rotation steps, each row followed by its count of steps:
The counts run from 0 to 267.
[138 124 124 123 116 143 154  72 119 114 154 134 162 138 125 142 103 117
 105 116 108 138 160 110  88 100 123  88 172 109 111 111 129  57  98 150
 105 158 121 170 136 173 157  93 136 113 128 149 117 160 107 160  83]
201
[ 92 123 190 114 122 111 117 130 103 133 115 182  69 131 127 134 111 160
 128 172 128 138 172 116 135  73 143 120 156 133 132 102 160  99 124 142
  96 191 113 130 142 121 100  84 107 104 104 159 137 104 149 136 119]
221
[147 180 174 143 111 115 168 138  85 118 163 132 146 146 113 108 138 143
 109 128 124 139 144 115  85  97 168  98 133 152 127 107 119 103 119 151
 116 190  94 136 155 113 100  77 116 104 118 143 107 104  93 113 101]
186
[164 157 151 132 105 126 167 160  70 151 178 134 112 156 119 127 137 155
 123 151 128 123 136  98  79  82 119 102 172 154 138 106 121 131 104 141
 126 174  91 154 171 102  99  84 101 100 127 173  94 131  95 117 108]
253
[129  97 113 134 132 146 187  80 116 119 142 137 114 154 133 186 117  98
  98 124 139 122 137 107  84 110 113  97 155 105 104 129 118  52  96 137
 146 165 164 154 151 157 159 108 130 153 106 129 122 141 124 177  79]
203
[135 100 148 109 150 130 152 118 123 110 139 111 159 147 152  98 117 132
 129 141 149 161 167 116 103  81  86  68 175 138 127 118 109  96 124 110
 137 157 131 174 165 163 142 102 194 108 129 148 122 126 152 167 100]
101
[123 139 128 171 113 127 179 173 119  86 127 155 133 116  98 117 116 143
 141 143 120 147 172  65 110  91  69 128 191 121 131 131 131  80 119 162
 145 170 116 143 142 113 128 136 178 137  98 107 101 114 114 152 115]
264
[114  81 149 126 157 132 145 132 111 113 128 101  88 122 114 146  93 140
 126 141 167 144 167  84 124  83  90 137 128 120 110  93 146 102 109 166
 106 155 128 151 156 137 117  79  87 162 119 140 145 108 112 162  64]
207
[ 88 116 165 167 112 135 150 127 145 109  97 179  94  99 119 146 124 141
 130 187 178 142 159 131  92 111 123 114 172 111 125 101 166  94 125 169
 136 163 118 147 130 114 111 113 141 135  74 144 151 105 156 169 156]
14
[151 107 149 114 130 144 148  86  90 132 188 104 125 127 129 114 123 145
 109 160 157 142 164 132  95  95 158  95  93 158 105 107 143 104  94 131
 105 143 112 167 157 178 108  85 112 138 114 128 145 117 120 169  90]
174
[ 96  79 108 138 104 132 163  95 121 123 139 135  86  87 122 120 108 124
 122 187 147 130 199 115 141  87 111 140 137 117 131 129 162  64  92 105
 133 155 134 139 137 148 118 118 149 163  88 109 145 109 135 166 110]
95
[113 167 175 118 105 142 135 130 107 107 137 174 133 135 102 127 150 137
 120 134 124 125 161 110 119  60 134  91 197 137 134 140 134  71 131 122
 117 189 133 144 137 152 136 115 172  87 109 168 140 118 161 145 110]
88
[129  94 183 136 131 131 147  82  91 136 153 137 103 151 142 111 117 152
  97 165 152 171 149 126  93  83 174 111 101 157 111 117 146 120  91 154
 121 163 110 153 148 151 108  79  94 128 114 114 115 120 132 168 107]
39
[130  96 140 118 117 129 151  81  91 136 191 125 119 133 131 141 115 162
 114 161 168 132 164 137  99 110 151  75  91 153 112 127 143 105  98 139
 120 136 117 175 161 179 105  87 137 139 105 107 140 117 132 184 103]
175
[117 130 149 126 130 150 140 152 124  94 163 124 129 122  84 127 118 142
 145 131 162 138 147  93 108 129  83  84 120 166 110 117 111  90 151 171
 149 141 125 173 170 109 128  74 163 127  91 171 125 102 167 114  97]
211
[112 117 147 115 134 134 136 168 112 104 161 125 111 128  85 142 113 154
 155 131 161 129 178  98 119 121  75  91 122 153 107 137 121  91 145 167
 136 137 136 175 170 130 119  84 159 148  88 153 135  98 171 139  82]
210
[119 144  92 158 120  99 166 130  87  90 133 177 108 114 161 178  97 116
 122 150 155 139 128  95 105  89 108 124 150 127  91 108 152  80 138 124
 124 189  87  97 150 120 131 111 116 133 121 156 120 100 138 158 122]
124
[138  88 130 127 113 141 167  56 142 118 150 150 140 117 132 136  78 122
 124 139 131 158 165 115  99 119 116 107 138 112  97 113 126  71  92 187
 124 148 105 172 133 146 150  75 121 127 125 134 106 173 113 148 107]
66
[144  98 168 140 148 124 141 170 109 138 138 100  95 150 122 134 117 137
 127 140 137 159 149 103  98  81  80 125 138 151 121  82 123 117 115 168
 116 173 112 167 159 135 118  84  85 142 119 179 131 118 130 135  59]
72
[105 114 149 135 140 117 178  86 139 113 106 142 134 131 124 153  90 110
 104 119 125 148 166 131  99 112 126  99 136 113  85 136  93  61 121 167
 129 181 153 142 143 168 159  90 133 152  99 120 126 128 135 166  69]
135
[116 131 144 176 118 121 168 162 125  92 119 160 130 112 108 126 113 148
 135 148 140 139 162  87 105  94  83 125 197 101 130 118 140 100 118 160
 136 165 108 142 138 125 124 120 158 140  89 106 116 110 110 178 117]
263
[126 150 141 134 119 163 151  80 121  95 142 105 153  79 113 102 136  99
 102 154 174 118 172 115 108  81 171 123 137 109 122  99 149  68 104 119
 114 175 120 134 138 129 124  89 143 132 116 146 168  97 111 129 107]
160
[138 183 174 129 105 128 159 110  78 117 163 157 144 142 105 129 126 161
 108 130 119 117 152 118  96  94 178  91 151 139 121 119 125  95 103 150
 103 189  96 138 141 136 109  78 118 104 116 133 107 110  76 135 110]
187
[140 138 179 145 121 117 166 155 125 116 132 160 151 120 142 100 107 165
 140 173 191 145 162 135  83  88 115  89 186 152 120 123 114 142 124 166
 138 145  97 158 148 127 118  84 158 107 111 154 140 121 134 151 150]
114
[108 116 164 140 127 143 133 126 107 106 128 154  71 150 131 127 130 147
 121 164 132 171 132  92 106  96 117 127 164 104 155  87 166  97 120 150
 138 200  93 135 161  82 103  96 115 109 107 146  81 105 133 130 128]
152
[139  99 173 140 133 149 164  78 109 135 161 123 112 154 141 107 134 124
  95 156 141 181 142 137  85  86 168 117  84 170 110 123 130 108  93 156
 139 176 107 149 153 139 115  85  98 127 115 133 114 122 136 148 104]
38
[127 169 128 110  87 105 171 114  82 141 177 151 116 136 108 172 117 154
 120 147 152  69 162 132 110 122 149  78 168 123 124 145 115  91 105 115
 110 164 119 141 147 142 110  84 127 123  93 150 135 111  98 143 111]
256
[135 136 112 169  88 123 165 180 116 114 156 147 148 106  91 123 121 115
 146 147 109 138 169  95 113  88  61 123 155 157 112 123 138  68 115 147
 127 167 109 156 140 132 129 122 172 142  91 150 117 127 138 141 104]
197
[111 148 108 147 125 103 186 142  86  96 121 174  97 141 146 159  88 121
 125 141 143 134 155  80 124  73 102 134 188 125 108 151 115  76 125 113
 151 181 130  83 156 114 142 104 131 128 120 127 107 111 126 147 103]
56
[115 142 131 126  86  86 163  89  88 146 137 183 114 137 138 169  96 139
 107 154 109 103 168 145 118  98 156  92 166 119 121 136 129  78 106 126
  97 188 108 119 132 149 120  90 118 116 100 136 119 129 107 146 113]
121
[101  90 107 128 133 153 155 133 103  87 151 125  94 114 112 115 115 136
 139 153 163 151 180  60 141  86  80 132 129 143 130 135 146  83 115 126
 158 130 132 139 168 120 127 110 171 146 107 104 110  99 150 153 106]
29
[110  82 155 148 155 108 172 143 147  96 101 137 123 136 136 153  84 139
 135 133 165 167 150 110  85 121  76  96 155 118  98 122 105  94 144 176
 146 158 134 143 163 142 130  96 152 152  95 127 113 118 149 185  89]
1
[149 126 190 129 145 155 150 157 111 121 138 109 113 165 100 118 130 148
 124 132 147 147 144  89  89  83 111 110 161 146 124 105 106 128 110 188
 134 162 120 180 158 114 116  76  91 105 121 153 118 137 111 124  67]
5
[136 119 172 146 131  98 197 169 126 142 115 125 126 145 136 121 104 165
 144 178 173 131 176 146  93 100  94  95 190 132 126 130  87 140 132 138
 141 153 110 143 159 120 107  80 150 137  98 145 131 105 120 149 120]
182
[102 116 163 149 123 140 143  99 143 109 113 168  97  95 117 156 111 140
 120 181 187 132 164 136  97 109 143 113 155 107 110  94 164  99 123 178
 115 169 112 136 124 120 111  94 117 133  90 153 165 112 155 157 149]
13
[126 168 126 129 122 163 158  98 116  88 149 108 142  92 114 109 133  95
 110 157 167 107 164 109 104  81 160 122 140 123 125 100 147  59 113 102
 131 178 117 113 152 108 125  80 129 110 116 175 165  87 119 100 108]
159
[118 120 141 167 103 145 155 159 122 107 132 160  90 117 117 126 136 130
 134 178 136 149 145  95 101  99  87 137 172 120 149 100 160  93 120 158
 157 169 107 151 150  87 104 127 151 120  85 153 109 118 150 130 150]
16
